In the data rows, the value 128 means zero.
Here are some points:
[126 100 166 143 165 125 111 181 103 146 156 166 160 185 195 130 117 118 100 117 133 111 162 126]
[130 122 103 117 138 121 122 125 124 145 106 109 110 122 140 139 123 120 131 126 104 150 126 132]
[118 124 133 134 137 130 136 143 124 134 134 130 140 139 141 121 125 132 117 133 127 117 140 118]
[126 114 105 110 100 159 115 120 117 161 138  94 113 138 111 134 129 119 106 143 126 114 154 109]
[123 134 122 130 101 133 142 135 137 115 144 130 122 132 105 125 137 123 127 139 148 104 128 117]
[118 125 104 115  81 176 124 109 137 145 160  98 121 155  73 129 127 116 105 156 154  84 144  93]
[115 143 159 147 148 110 150 143 143  98 127 146 145 123 134 112 134 136 138 130 141 123 117 129]
[150  75  97  94 116 168  78 140  87 187 138  79  99 178 153 157 106 105  92 132  96 129 174 134]
[119 133 116 119  90 149 144 123 133 127 152 106 113 132  89 124 128 125 116 148 138  96 140 112]
[118 158 130 155 131 101 160 130 172  86 119 154 136 107  99 110 148 134 162 138 161 116  90 116]
[125 152 129 146 155 104 140 105 156 105  92 148 139 111 113 121 120 130 159 124 131 149  83 127]
[116 125 138 127 118 150 136 128 118 132 160 137 139 139 126 124 125 133 110 133 148 102 145 119]
[114 150 136 145 141 101 155 124 152 104 108 139 136 107 119 111 137 137 144 130 129 135 105 120]
[ 94 137 161 142  90 170 168 152 133 110 210 151 152 160  93 107 138 137  99 163 199  35 156  96]
[149  84  87  90 103 171  80 122  92 187 135  74  94 161 140 158 109 108  97 132  99 131 168 133]
[ 99 135 165 158 123 140 160 170 139 111 179 156 160 169 123 102 135 130  99 151 173  59 155  92]
[111 128 153 147 141 120 143 147 137 118 139 150 152 140 139 110 136 127 120 138 146 105 129 109]
[129 115 105 103  96 149 128 127 106 145 143  91  97 130 119 141 127 126 106 139 116 119 149 136]
[123 122 148 139 168 107 123 141 126 128 115 146 145 136 159 121 127 125 136 117 113 145 122 128]
[136 119 105 109 103 178 117 115 119 139 150  85 109 144  99 135 115 124 117 147 137 104 145 127]
[163  91  62  68  80 164  65  90  95 187  94  40  71 120 115 166 116 107 117 119  67 169 156 143]
[139 106 108  95 106 157 105 123  97 159 137  94 101 140 133 147 119 118 109 129 103 136 153 136]
[114 154 115 134  94 133 159 114 162  97 139 118 116 109  67 116 149 131 143 154 164  96 104 114]
[143 124 114 117 147 112 112 111 116 147  95 117 115 110 152 142 118 128 137 107  95 174 117 150]
[128 131 149 152 179 100 133 156 134 120 121 167 152 143 171 123 124 130 136 117 131 139 119 131]
[119 151 140 136 134 113 156 113 133 102 127 150 134 109 123 122 125 143 138 124 138 135 104 137]
[149 119  89 107 137 120 106 109 114 157  87 103 105 108 143 144 122 123 138 115  88 177 120 138]
[124 137 116 119  83 149 135 126 138 122 151 115 117 125  90 124 143 127 121 143 151 100 140 116]
[118 114 160 139 122 147 127 166 123 127 179 154 153 171 142 119 132 124 100 141 163  79 161 114]
[103 152 130 141  98 136 167 125 155 100 146 123 130 115  79 106 144 136 133 153 159  88 122 102]
[146 118  62  79  33 187  99  78 126 162 135  39  70 106  43 148 140 116 116 153 119 116 155 113]
[122 137 153 144 155 112 145 129 126 117 128 161 148 123 148 118 126 138 132 116 130 136 112 143]
[123 143 149 136 145 110 136 132 135 105 122 144 143 114 131 122 133 138 145 120 133 140 113 135]
[122 137 147 133 121 124 135 153 136 106 140 139 147 136 129 120 136 136 127 135 148 112 138 117]
[137 113 131 120 140 137 110 137 102 144 129 121 128 133 158 138 121 131 117 119 111 145 143 143]
[159  82 118 109 160 127  70 138  93 180 105 114 128 153 200 156 106 112 110 100  78 173 158 149]
[122 154 111 137 129 116 143  93 160 103 104 130 125 103  81 118 129 128 159 135 138 134  83 116]
[137 131  79  89  73 157 124  85 123 142 119  69  73  96  73 143 133 125 126 140 110 139 129 134]
[120 123 111 109  78 169 129 108 127 140 160  99 111 129  77 126 142 125 114 151 152  90 147 107]
[126 122 124 116  96 157 124 126 121 131 153 103 116 130 109 129 130 132 113 137 137 107 150 129]
[126 133 132 131 123 124 131 127 126 126 132 138 128 117 128 125 134 136 130 124 133 128 129 128]
[124 120 153 148 173 116 118 149 128 131 129 163 165 163 170 126 107 125 127 122 128 127 124 121]
[123 143 133 144 150 104 151 139 151 100 115 153 138 128 123 117 134 130 149 132 145 126  98 122]
[ 97 142 154 140  93 159 161 136 137 112 192 143 147 145  87 107 140 137 103 160 183  55 149  96]
[ 96 151 181 169 138 123 171 155 147  86 180 182 172 142 120  97 139 142 117 145 184  69 127 106]
[148 139  96 104 109 118 120  98 133 121  81  88  96  83 106 136 133 135 151 119  99 172 111 141]
[104 168 139 159 121 107 175 114 175  87 123 150 141  93  81 101 152 140 154 141 165 109  92 101]
[121 114 102 107  60 189 123 126 122 147 180  85 105 159  75 131 131 117  94 161 153  66 169 101]
[133 126 110 118 122 127 117 104 131 144 102 100 114 110 115 131 131 121 136 127 104 149 123 122]
[135 136  82 105  89 143 125  84 138 134 112  83  90  95  77 135 133 125 138 139 118 139 113 124]
[135  67 122 100 106 192  85 174  72 193 181  83 117 202 177 151 109 108  53 139 116  90 222 122]
[150 112  80  91 114 133  86  96 115 162  78  70  83 102 122 153 123 113 140 118  79 180 128 139]
[124 154 120 131 125 140 144 102 146  98 122 119 122 113  80 123 128 135 153 141 149 127  98 125]
[136 100 124 119 104 162 101 144 110 162 162 109 128 173 136 141 119 113  93 134 128 100 172 123]
[131 124 135 138 160 113 121 129 132 133 110 145 144 132 147 126 122 123 140 118 121 142 118 129]
[134  93 122 118 125 175  98 149 104 171 164 115 137 195 143 137 106 109  87 139 130  93 175 107]
[113 156 131 146 125 112 159 118 160  93 125 146 134 102  93 110 147 138 153 137 154 116  95 108]
[124 110  97  95  67 179 113 101 107 160 156  74  92 130  87 137 128 116  97 145 124 103 159 122]
[145  98 123 120 168 119  93 147 105 157 110 124 127 153 191 145 108 117 123 111  93 161 141 144]
[117 131 134 137 135 126 139 131 136 127 126 134 139 124 126 117 134 130 128 135 138 119 126 113]
[145 127  88 105 117 140 109  82 131 149  90  84 103 113  94 142 119 116 142 128  96 159 108 129]
[155  67 103  88 105 178  61 138  79 203 145  80 111 181 162 161 108 100  80 122  90 128 194 131]
[125 108 137 132 136 145 121 157 112 141 149 128 132 154 154 128 126 126 111 130 131 110 155 128]
16 more points follow, each with its number after it:
[135 123 137 141 146 105 123 128 130 128 116 153 135 120 149 126 131 129 136 108 117 142 118 139] 0
[139 138  90 105  97 135 111  83 133 132  93  72  93  84  88 134 135 130 149 128 103 159 113 134] 1
[120 101 125 116  96 172 115 140 114 155 166  95 122 166 113 128 133 113  88 147 134  84 170 111] 2
[139 153 119 141 157  78 144 112 150 108  73 156 127  94 135 132 128 132 167 107 111 179  78 138] 3
[147 101 119 112 141 127  89 139 104 165 111 115 124 140 176 149 116 116 113 109  96 160 154 142] 4
[110 150 126 141  96 133 167 144 157  98 169 156 137 138  82 116 145 130 122 154 186  71 123  98] 5
[110 136 148 148 120 140 153 153 145 109 171 159 150 158 111 111 134 130 114 153 178  71 138 100] 6
[125 115 131 117  89 156 118 129 117 146 156 113 123 144 111 129 137 121 101 134 132  98 158 124] 7
[144 100 108 104 113 147  99 126  99 170 129 100 109 139 152 149 113 117 103 117 102 138 158 135] 8
[114 126 147 142 102 157 143 159 136 118 191 153 148 164 111 117 139 129 105 154 184  59 154 101] 9
[127  92 141 118 121 162 112 171  93 163 178 125 135 195 161 140 114 116  76 133 129  88 184 124] 10
[100 166 167 163 136 118 184 146 155  78 165 182 165 133 107 101 134 149 129 147 184  82 113 106] 11
[136 101 154 136 166 119 105 155 105 152 127 163 154 160 190 133 117 122 115 104 109 140 146 136] 12
[126 131 107 115  78 148 135 110 129 126 145 104 107 119  84 130 133 128 122 141 135 104 131 120] 13
[111 111 146 133  97 167 138 175 122 127 197 130 142 187 122 121 131 119  87 157 166  52 178 103] 14
[143 110 134 125 163 105 108 129 104 151  98 137 131 122 186 138 117 128 130  97  87 174 127 156] 15
Which two of these numbered points are nearest to each point below, ignoring the 3 directions in which the first points spread most? Their numbers follow each, nearest first.
[138 109 114 102  97 158  96 119 106 151 133  81 105 132 122 141 125 122 112 128 109 137 160 139] > 1 7
[130 137 117 120 118 125 134  93 131 126 110 109 111  88 103 125 129 136 138 124 113 147 110 139] > 15 8
[139 120  96 109 102 133 114 112 123 149 116 107 104 126 113 149 123 117 123 125 112 139 129 128] > 3 13
[122 134 112 126  86 140 143 123 144 121 147 122 115 131  90 129 135 123 123 144 153  94 132 109] > 3 5
[135 112 158 137 166 111 114 162 110 132 134 166 159 162 188 132 112 125 117 107 120 134 141 140] > 13 12
[132 124 118 129 127 122 126 132 130 132 127 131 123 131 128 130 137 123 131 127 132 127 122 129] > 9 6
[125 139 136 140 168 101 145 166 138 101 119 149 138 135 159 129 125 133 148 129 140 141 112 135] > 14 10
[138 149 118 138 165  69 143 110 149 104  65 153 123  89 135 131 127 131 175 105  99 185  72 143] > 3 10
[111 117 163 148 147 128 139 179 127 117 164 158 158 167 158 115 133 128 110 136 155  90 147 121] > 14 10
[145 103 127 128 170 130  96 134 111 160 110 134 140 161 172 140 101 113 122 113 101 152 136 132] > 6 2
[110 116 158 138 100 162 138 168 123 130 204 153 151 184 125 122 131 123  86 148 174  53 174 101] > 3 13
[115 137 143 136 106 139 144 145 141 116 161 146 139 138 113 121 139 131 116 140 166  90 143 106] > 4 9
[127 131 120 128 135 124 128 117 135 132 109 111 124 117 117 124 132 127 135 129 115 139 120 124] > 2 1
[135 156 107 133 130  99 139  91 158 106  83 133 112  76  98 125 137 134 168 122 122 163  80 133] > 9 6
[112 165 127 144 135 104 169 124 166  81 113 144 128  98  92 114 142 138 163 138 153 126  86 119] > 14 10
[123 166 116 148 149  88 150  83 175  88  77 141 129  82  87 114 132 132 181 125 129 159  57 124] > 6 2
[134 132 138 139 143 111 127 140 136 120 115 140 140 125 145 126 130 131 135 123 127 141 124 133] > 4 1
Here are 16 other points, each followed by its number:
[133 124 146 130 158 113 117 137 115 126 113 138 138 123 165 127 122 132 131 110 112 156 131 152] 0
[129 105 146 132 157 129 122 167 102 143 140 136 141 164 185 132 116 125 107 122 117 131 155 136] 1
[129 152  94 117 118 107 133  74 149 114  71  91  97  66  79 125 141 131 170 127 101 169  85 131] 2
[147 131 124 121 160 113 109 104 114 139  83 121 123 105 154 138 112 136 149 105  86 186 109 156] 3
[133 113 123 117 141 130 116 141 109 150 128 126 127 145 155 138 119 124 116 121 114 134 139 130] 4
[119 114 164 134 138 147 121 171 104 134 171 149 156 169 168 123 123 132  99 129 145  99 167 128] 5
[116 155 142 148 156  95 161 136 146  96 117 154 144 109 136 118 128 140 149 126 139 138  99 128] 6
[127 137 110 115  82 142 128 102 143 126 133 100 108 106  72 127 142 124 127 144 143 113 124 121] 7
[128 108 157 133 170 125 117 161 101 141 136 139 146 158 188 128 112 131 113 119 113 137 151 143] 8
[141 124  83  92  71 160 109  83 129 150 120  72  82 106  69 140 138 119 126 141 120 132 132 127] 9
[123 107 149 138 154 120 125 165 109 147 145 159 149 168 185 134 114 118 104 118 128 120 149 127] 10
[135 106 131 118 115 147 109 138 109 152 151 123 125 150 148 142 117 122  99 124 125 114 162 130] 11
[147 142 105 124 146  98 115  92 140 129  64 114 109  79 124 132 132 129 168 108  88 192  94 144] 12
[145 143 118 126 138  94 114  94 143 116  80 141 125  80 121 134 137 133 163 104 113 179  88 146] 13
[129 150 102 113 106 121 144  96 138 114 108 111  97  86  90 131 138 137 153 131 127 148 101 136] 14
[124 103 130 120 123 149 105 143 109 168 142 114 135 162 146 132 123 117  97 132 119 111 166 111] 15
Which two of these numbered points are nearest to each point below, ignoring the 3 directions in which the first points spread most? Their numbers follow each, nearest first.
[150  84 126 114 160 131  83 144  88 176 116 125 130 154 205 155  97 116 104 101  81 164 161 155] > 11 14
[109 148 151 147 105 133 159 153 152  89 166 155 147 134 100 108 148 134 127 149 178  78 128 109] > 7 9
[120 122 142 135 141 133 132 156 118 137 149 140 144 160 157 127 114 128 104 132 133 110 152 120] > 6 4
[102 139 143 135  82 166 156 125 137 115 187 129 133 138  73 107 141 134 104 158 172  57 150 102] > 12 9
[122 145 134 150 124 107 155 140 152  99 130 161 137 129 110 118 138 131 138 132 149 110 103 123] > 10 4
[153  99  87  92 110 142  78 106 105 186  99  74  93 126 137 152 121 104 113 117  71 167 152 133] > 15 12
[147 113  92  94  64 167  94  96 116 153 137  83  96 117  86 146 137 123 121 129 122 124 149 125] > 13 9
[158 123  87  93 134 118  92  81 104 153  63  74  84  71 143 148 118 131 156 101  63 213 108 167] > 0 5
[121 144  94 117  78 146 139  92 149 122 126  95 102 102  61 126 143 128 138 144 140 116 117 105] > 12 15
[147  97 152 129 134 139  93 153 103 152 151 152 148 164 168 139 121 123 107 112 128 118 163 133] > 13 9
[153 121 123 120 154 120 102 107 112 145  95 116 122 114 153 139 112 130 139 108  86 175 120 156] > 3 0
[115 190 125 147 122  90 185  84 177  55  91 138 116  41  66 103 152 156 191 133 151 151  52 138] > 0 5
[114 141 110 121 113 129 138 107 139 132 112 102 116 107 101 123 132 129 129 139 125 133 122 114] > 15 2
[127 137 172 153 149 105 139 154 140 100 146 191 168 135 149 117 140 135 136 116 161 112 121 128] > 13 11
[117 148 126 138 132 118 145 109 153 110 108 125 126 101  97 116 139 133 147 134 129 133 102 116] > 2 15
[133 126 117 116 111 136 118 113 127 135 124 116 114 119 111 132 136 125 137 126 122 135 126 130] > 9 12
[119 120 118 109  80 170 130 136 113 140 174  99 114 149 101 134 131 124  98 150 149  81 166 117] > 6 14
